128 stands for zero in the data rows.
Some points, one per row:
[103 145 116 134  92 141  55 155 102  53 148 118]
[102 144 108 108 132 174  46 169 112 121 145 106]
[195  43 163 149 166  17 255  67 143 167  43 220]
[220 127  84 127 108 133 127  72 117 151 104 149]
[225  70 132 138 166  81 166 103 156 149 119 115]
[173  60 144 158 104  78 201  55 148 134 123 162]
[171 116 142 131 172  90 157  95 114 129 116 154]
[114 165 173 140 146 125 140 159 123 126 109 108]
[  3 187 111 108  82 179  87 185 155 112 141 120]
[108 143 128 112 135 172 138 133 129 118  98  51]
[218  38 105 122 187  55 245  58 166 155  89 182]
[186 127 123 157 105 107 175  61 121  98 170 120]
[ 92 157 162 116 142 114 109 147 127 133 135 106]
[211 131  66 135  94 137 108  79 130 137 150 157]
[143  79 132 139 179  63 188 107 128 154 100 130]
[112 190  89 100  21 189  65 134 134 103 173 107]
[122 115 139 137  69 120 134 118 155 117 166 135]
[ 92 137 147 105 148 169  95 163 129 102  97 100]
[108 191 117  96 113 173   1 179 115  96 185  87]
[ 70 204 126 111  99 173 101 185 110 126 113 110]
[207 132  75 133 120 139 123  68 127 141 122 129]
[ 80 188 172 150 158 133  67 176  99 123 185  91]
[154 129 147 133 152  27 245 110 105 175 116 137]
[113 161  89  79 142 214  31 144 151  69 150  93]
[124 145 191 129 147 114 158 146 130 117  95 132]
[  3 133 108 107 118 190  25 191 175  96 156 123]
[ 94 235 122  82  70 253   0 196  96  83 224  60]
[ 92 148 147 132 130 121  93 135 108  70 150 119]
[ 98 162 117 120  94 166 104 187 166 105 114 116]
[138 109 136 159 141  60 184  98 126 149 126 159]
[159 161 125 126  70 122 136  92 129 103 193 132]
[158 136  84 122 137 158  73 121 115  91 112  87]
[ 72 184 128 105  57 177  45 177 143 111 182 143]
[129 120 152 120 118 119 141 116 101 114 112 114]
[214  32  78 127 142 102 248  71 136 174  13 164]
[197 137 143  88 116 108 175  91 144 170 126 169]
[196  47 149 132 196  54 187 116 140 140  46 160]
[ 70 197 131  98 117 174 107 188 122 132 106 108]
[138 109 133 137 132  93 153 103  94 134 140 138]
[ 68 142 117 121 128 112 102 142 128 117 143 116]
[114 144 122 124 115 180 117 118 139 115 138  53]
[ 92 222  69  95  71 228   0 169 112  65 185  47]
[141 194 110  94  47 174  70 136 170 100 165 132]
[ 84 177  97 115  77 158  61 138 115 104 218 115]
[119  99 160 129 125 112 196 153 144 148  79 132]
[127 163 136 136 116  85 121 186  56 164 136  92]
[201 116 105  99 125 122 168 106 103 167  89 150]
[109 134  98 136 162 105  99 145 113 132 142 120]
[169  80 154 143 198  57 211 119 135 145  90 119]
[ 61 156 135 158 151 125  71 168  86 133 124 136]
[122 117 124 152 159 127  72 124 150 115 132 152]
[ 52 169  98 117  96 160 127 182 134 133 119  77]
[ 65 156 121  97  70 209  53 194 133 134 152  90]
[113 144  64 133 115 149  95 105 133 113 139 145]
[ 49 177 106  98  74 223  52 208 141 147 159  89]
[104 126 157 152 119 151  74 145 152 151 178 140]
[131 102 166 166 153 128 189 115 118 119 129 121]
[158 159 130 154 105  94 125  61 107 127 162 165]
[ 48 223 186 122 100 183  58 216 122 107 167  96]
[ 75 170 105  78 109 155  90 191 143 146 123  98]
[115 132 133 126 103 150 133 172 147 123 120 121]
[231  79 129 117 171  63 221  77 107 177  56 168]
[135 132 120 127  89  80 146 123 130 115 114 169]
[127 141 184 157 197  75 141 137  35 137 130 100]
[173 112 164 155 150 109 146 121 149 141 109 169]
[224  31 152 159 184  80 250  65 119 176  79 150]
[134  96  68 153 139 109 155  93 145 135 113 153]
[130 128 160 161 108 123 176 108 108 159 101 119]
[125 112 141 142  71 102 136 100 147 122 171 138]
[157 172 101 131  71 146 108  84 127  89 215 100]
[122 143 121  83 106 161 104 167 133 123 137  79]
[143 173  79 123  51 181  67 117 150 123 182 133]
[131 164 101 136 109 178  40 161 118 115 154  75]
Here are 40 more points, each followed by its number:
[ 97 167 177 173 116 126 124 133 117 121 126 131] 0
[168  86  97  95 157 124  72 120 115 133 139 118] 1
[202  96 147 144 152 105 141 105 144 134 111 168] 2
[ 50 168 136 157 130 128  46 193  77 115 149 130] 3
[113 181 140 164 112 169  97 133  90 132 140 108] 4
[137 140 111 103 136 157  95 124 124 125 124  97] 5
[121 150 119 140  73 179 106 126 116 137 142 128] 6
[ 85 162 162 120 159 168  89 174 134  99 119  84] 7
[201 115 144 124 169 101 153 100 100 134 115 136] 8
[136 144  75  85 129 161 112 117 159 133 167 130] 9
[104  55 132 140 178  41 255  82 151 160  43 194] 10
[ 92 122 142 126 119  89 188  91 184 107  64 243] 11
[153  60 175 140 166  50 255 140 160 173  27 161] 12
[ 74 171 154 105  70 161  93 161 130 123 158 160] 13
[192 124 120 145 109  93 178  46 142 107 176 140] 14
[119 122 114 143 118 100 138 150 127 121 124 154] 15
[129 196 111 127  56 177  90 103 122  84 244 108] 16
[116 119 140 113 136 142 147 161 117 152  91 109] 17
[ 86 187 101  97  96 142  61 176 116  82 172 124] 18
[202  65 155 149 160 115 214  99 129 171  92 136] 19
[198 135 138 151 100 144 126  77 117 193 189 107] 20
[111 127 127 130  94 100 119 135 104  76 129 138] 21
[ 81 161  81 114  99 214  76 169 102 113 152  69] 22
[230  52 132 159 175  77 180  65 170 164 139 164] 23
[ 32  92 148 123 171 157  93 182 175 115 111 136] 24
[163  65 182 192 228  64 187  88  92 142  94 128] 25
[113 129 160 100 140 115 186 198  99 143  65  95] 26
[125 149 133 125 159 154  34 172 103 138 148  69] 27
[ 63 163 173 109 121 131 147 156 120 144  85 140] 28
[ 93 154 109 121  88 177  84 140 114 106 169  95] 29
[135 148 132 112 117 138 103 165 103 132 122 121] 30
[ 73 194 137 108 126 126  67 187  89 102 183  78] 31
[ 95 136 113  83 125 142 139 167 153 148 111 117] 32
[ 94 164  96  94  55 220 126 156 152 124 103 135] 33
[202  87 178 145 176  96 153 118 134 151 100 171] 34
[105 127  85 108 138 171 112 143 100 120 134  85] 35
[ 51 188  77 108 116 217  42 177 113 105 152  64] 36
[161  73 118 148 183  63 187 105 117 158  85 132] 37
[101 157 159 138 155 130  42 165  83  82 170  98] 38
[193 137 122 112  81 133 120  93 166 127 145 147] 39
Which three of these numbered points are nearest to each point below, ignoring the direction in which the first points spread most? Their numbers follow each, nearest first.
[101 109 154 186 169  76 137 143  95 150  91 143] > 3 25 0
[179 168 141 143  70 167  96  87 118 175 217  72] > 20 16 14
[ 79 176 159 165 120 137 110 133 101 115 130 141] > 0 4 3
[119 133 176 173 149  81 167 128 105 112  89 163] > 0 3 15
[ 93 116 162 127 112 121 187 161 160 145  82 137] > 12 28 32
[162  84 138 141 158 124 196  98 119 156  92 142] > 19 22 29
[152  63 151 170 255  54 158 109  98 146  83 122] > 25 38 27
[163 123 115 135 140 119  83 131 137 110 140 134] > 2 8 23
[159 119 123 149 145 128 110 143 115 146 111 111] > 30 37 27
[115 151 127 151 114 168  62 171  92  98 143 112] > 30 4 8
[109 138 157 100 145 129 172 199  99 141  68  92] > 26 17 12
[152  90  92 130 157 135 171 104 120 134  99 111] > 35 22 36
[112  81 145 136 131  46 223  81 177 124  45 255] > 11 10 13
[239  18 141 153 242   0 220  67 128 178  32 161] > 27 37 5
[130 183 110 109  38 176  58 130 171  98 164 129] > 39 6 2
[107 157 116 105 115 128  91 158 119 105 172 135] > 18 15 30
[125 112 107 135 153 112 103 134 110 130 135 120] > 37 5 36
[133 168 152 124 133 107 132 112 127 115 121 140] > 18 0 30
[ 92 140 157 112 110 136 154 170 149 134 101 117] > 12 17 32
[122 140 151 136 178  92 204 124 124 167  56 135] > 28 17 7
[ 17 156 118 115 102 154 122 158 147 104 124 132] > 10 28 32
[ 53 118 108 112 109 106 162 129 165 131  93 173] > 10 11 32
[ 70 148 128 109  75 134 132 129 173  80  98 220] > 11 13 10
[222 132 150 111 179 132  90  88 112 109 166 112] > 8 2 1
[124 130  84  93 116 157 103 126 161 128 154 136] > 9 5 29
[146 120 114 134 153  75 164 125 126 131 111 144] > 18 15 37
[134  86 111 145 193  91 226 128 129 125  57 108] > 36 37 7
[118 142 131 126 105 154  97 135 122  99 165 100] > 29 5 8
[ 49 139 116 116 106 136 133 135 170 122 119 154] > 10 32 15
[139 149 119 138 144 148  69 159 114 132 135  80] > 27 37 5
[ 60  79 143 134 195 121 123 139 173 129  97 156] > 24 10 7
[ 88 161 102  67 113 161 107 176 152 134 126 107] > 32 17 30
[123 103 121 154 157  98 136 126 105 136 120 120] > 37 15 36
[ 80 118 144 175 151 110  90 171  85 135 111 130] > 3 25 37
[ 57  73 153 137 169 143 112 157 166 129 113 126] > 24 7 10
Now 40 new points, numbered from 0 again:
[169  88 130 109 153 108 166 114 124 124 125  98] 0
[145 143 134 148 165 136  48 150 142 116 167 138] 1
[147  85 102 176  92 136 128  99 146 111 114 139] 2
[109 106  85 128 145 151 144 127 128 132 103  99] 3
[105 176 181 133 133 136 138 149 142 131 124 111] 4
[122 161 112 124  78 112 105 136 132 121 137 147] 5
[ 88  27 154 147 200  92 166 124 170 142  66 162] 6
[112 122 112 136 155 107 119 147 109 140 127 119] 7
[164  83 129 159 151  58 189  74 111 146 131 170] 8
[110 109 118 109 162 101 173 158 141 163  78 116] 9
[130 171  79  86  89 170 122 119 141 133 142 124] 10
[156  86 151 154  97 106 174  91 149 138 153 122] 11
[ 41 184 116 119  84 211  85 183 132  99  93  98] 12
[176  46 169 132 187  70 172 122 139 133  52 158] 13
[153  49 132 138 168  92 191 124 128 180  61 141] 14
[ 43 199 144 131  91 152  97 178 130 113 150 169] 15
[186  78 134 105 157  75 181 104 150 139  98 111] 16
[138 163 101 102 112 149  68 182 157 122 179  64] 17
[151 105 162 146 174  94 181 124 134 122 112 127] 18
[140 110 121 137 120  91 161 101 117 136 164 156] 19
[139  96 138 152 135  61 196  86 109 141 127 159] 20
[100 116  99 116 157 142 146 122 123 145 108 109] 21
[134 111 128 122 163 139 162  99 143 141  78 148] 22
[106 131 101 154  76 184  55 148 144 105 157 104] 23
[130 118 141 118 132 138  56 166 147 111 130 114] 24
[ 30 204 140 127  44 241  20 172 147  96 187 109] 25
[172 102 113 144 153 138  61 125 134 118 162 153] 26
[185 101 138 142 194  80 202  89 166 170  82 127] 27
[144 131 159 116 138 102 166 108 113 112 136 117] 28
[ 46 220 101 124  38 203   9 179 116  96 248  90] 29
[ 70 129 126 139 109 141 153 121 158 119 148 153] 30
[211  72  88 144 188  84 145  74 118 133  66 116] 31
[116 135 128 119 147 114 183 150 120 160  40 137] 32
[ 70 201 145 149  56 186  78 148 110 131 166 101] 33
[219  78 131 108 142  90 201 116 138 143 102  88] 34
[115 143 123 137 102 117 109 112  99 128 188 141] 35
[115 138 120 139 170 109 144  99 100 133 122  90] 36
[ 76 163 108 133  65 162  56 157 113  65 161 108] 37
[165 110 139 143 146 138 151 123 101 157 120 122] 38
[ 77 117 104 119 151  77 195 146 110 160 103 162] 39
Which three of these numbered points are nearest to each point below, ignoring the direction in which the first points spread most? Their numbers follow each, nearest first.
[  0 213 122 108  87 252  41 228 133 108 170  87] > 12 14 22
[139 131 102 137  96 179  68  82 130  76 196 140] > 2 23 26
[ 96 162 174 111 106 145 132 189 137 123 116 110] > 4 18 32
[170  87 131 115 145  84 181 111 141 144 113 120] > 16 0 17
[ 16 202 137 110  84 110 110 210  90 125 174 110] > 39 20 15
[224  66  91 160 206  71 164  56 112 131  63 111] > 31 36 0
[208  52 137 129 161  67 213  76 155 145  97 117] > 16 0 34
[ 62 156 145 127 114  65 174 170  96 127 130 124] > 39 20 15
[ 65 148  80 101 115 210  85 169 121 112 129  86] > 3 21 22
[203  97 129 125 139  80 139 134 173 128 136 117] > 17 16 24
[227  44 140 141 224  45 208  43 128 138  49 149] > 31 24 0
[138 104 111 128 126  84 180  63 116 114 127 179] > 19 8 20
[178 104 106 142 142 105 163  84 117 136 116 103] > 0 38 36
[181  39 172 134 190  54 170 118 128 130  66 167] > 13 24 18
[220  84 103 152 123  90 186  46 143 142 115 155] > 23 2 10
[184 108 106 105 180 129 106  88 162  96 118 120] > 31 16 26
[156 115 194 147 195  79 207 116 123 142  69 138] > 4 18 28
[ 19 213 150 103  77 183  51 177  97  75 199 118] > 20 28 15
[124 134 127 146 121 136 102  89 134 113 171 153] > 8 35 19
[135 103 177 122 171  76 170 125 119 143  98 130] > 18 4 28
[100 125 165 142 161 118 142 150 113 136 105 134] > 18 4 7
[180 138 111 131  95 162 112  87 136 129 178 149] > 29 19 10
[180   8 165 187 235  40 255  64 138 176  34 187] > 6 14 13
[113 131 109 138 138 112 136 113 127 118  80 148] > 22 12 7
[ 41 151 164 135 126  57 143 186  76 126 143 140] > 39 15 20
[ 41 184 146 116  95 103 119 204 102 136 149 113] > 39 15 20
[165 115 125 140 151 134  66 129 138 112 147 133] > 26 1 24
[184  70 153 116 142 108 107 143 126  98 109 126] > 24 13 16
[124 195 106 115  63 167  82 107 139  82 221 101] > 29 19 35
[112 122 126 118 144 132 143 137 119 134  89 129] > 22 21 14
[202  90 123 120 160  92 137 123 150 139 126 109] > 17 16 0
[183  42 146 154  99  78 218  60 151 142 136 172] > 11 29 25
[139 133 158 160  99 131 172  97 107 149 107 124] > 33 25 38
[ 90 133 152 125 130 109 143 128 103 123 138 164] > 20 15 8
[154 146  82  95  99 145 163  92 145 145 135 138] > 10 5 19
